In the data rows, the value 128 means zero.
Here are some points, each followed by its number:
[125 107  90 107 147 151 129  95 143 139 113 105 179] 0
[163  89  97 166 130 124 138 106 114 154 125 102 161] 1
[136 148 184 195  62 141 150 175 107  96 104 154  94] 2
[171 101 165 198  51 181 112 123 221  51 132  96  92] 3
[148 111 112 154 113  84 141 154  92 159 142 136 148] 4
[126 127 130  78 144 101 131 135 111 126 163 128 131] 5
[ 75 206 156   0 216 194  86  80 186  80  91 139   0] 6
[105 146 131 107 157 149 106 117 146 128 116 146 108] 7
[112 130 130 119 148 135 120 126 131 127 157 142 138] 8
[ 70 189 184  64 113 189 126 105 143  31 116 133 112] 9
[149 141 132 107 115 172 117  93 172 110  77  87   3] 10
[117 122  84  75 163 169 129  79 149 124 110  84 175] 11
[154  82  98  81 134  71 156 124 101 127 183  93 176] 12
[114 115 135 117 152 111 134 144 108 126 172 154 149] 13
[139 116 112 180 125  59 139 184  71 196 166 157 135] 14
[138 124 156 120  96 107 141 148 106  99 132 127 125] 15
[145 122 142 147 101  56 145 175  99 148 179 146 163] 16
[151 120 156 100  75  58 179 158  87  78 165  77 115] 17
[118 124 127  99 145  92 135 133 102 127 183 137 161] 18
[197  81  99 209  93  21 166 171  70 186 145  98 164] 19
[ 90 141  90  79 231 176  66  76 163 166 110 151  81] 20
[165 113  99 133 107 124 136 107 136 134  85  85 128] 21
[130 125 181 172  87 104 145 171 110 118 140 148 142] 22
[158  25  74 255 118 223 137  70 161 167  91  97 255] 23
[128 123 116 125 130 134 127 120 132 131 116 122 146] 24
Which two points above are nearest to each new point by angle? Their numbers follow each, smallest number first.
[139 127 148 172  91 137 140 139 121 127 108 134 120] 2 22
[128 123 110 140 148 146 108 107 143 152 109 124 119] 7 20
[ 73 164 149 117 181 119  90 150 142 126 209 197 103] 8 13
[125 127 134  62 143 110 149 127 104 106 153 116 125] 5 18
[ 68 170 144  51 215 140  70 116 159 111 254 188 133] 8 13
[ 84 158 143  87 169 154  80 117 163  93 202 156 124] 7 8
[139 125 120 152 128  85 133 161  91 164 151 147 132] 4 14
[152 176 115  69 123 146 106 104 170 123  60  83   0] 6 10
[149 116 161 185  73 131 150 145 123 108  90 136 115] 2 22
[107 122 124  84 140 180 125  86 169  91 152  76 177] 0 11
[132 118 142 127 113 145 124 110 164  88 153  98 128] 3 9
[167 115 107 135 101 128 145 123 147 132  73  80 123] 1 21
[135 158 125 105 126 124 122 127 151 124  90 114  69] 6 10
[105 151 146 112 146 123 117 141 128 120 157 159 109] 8 13
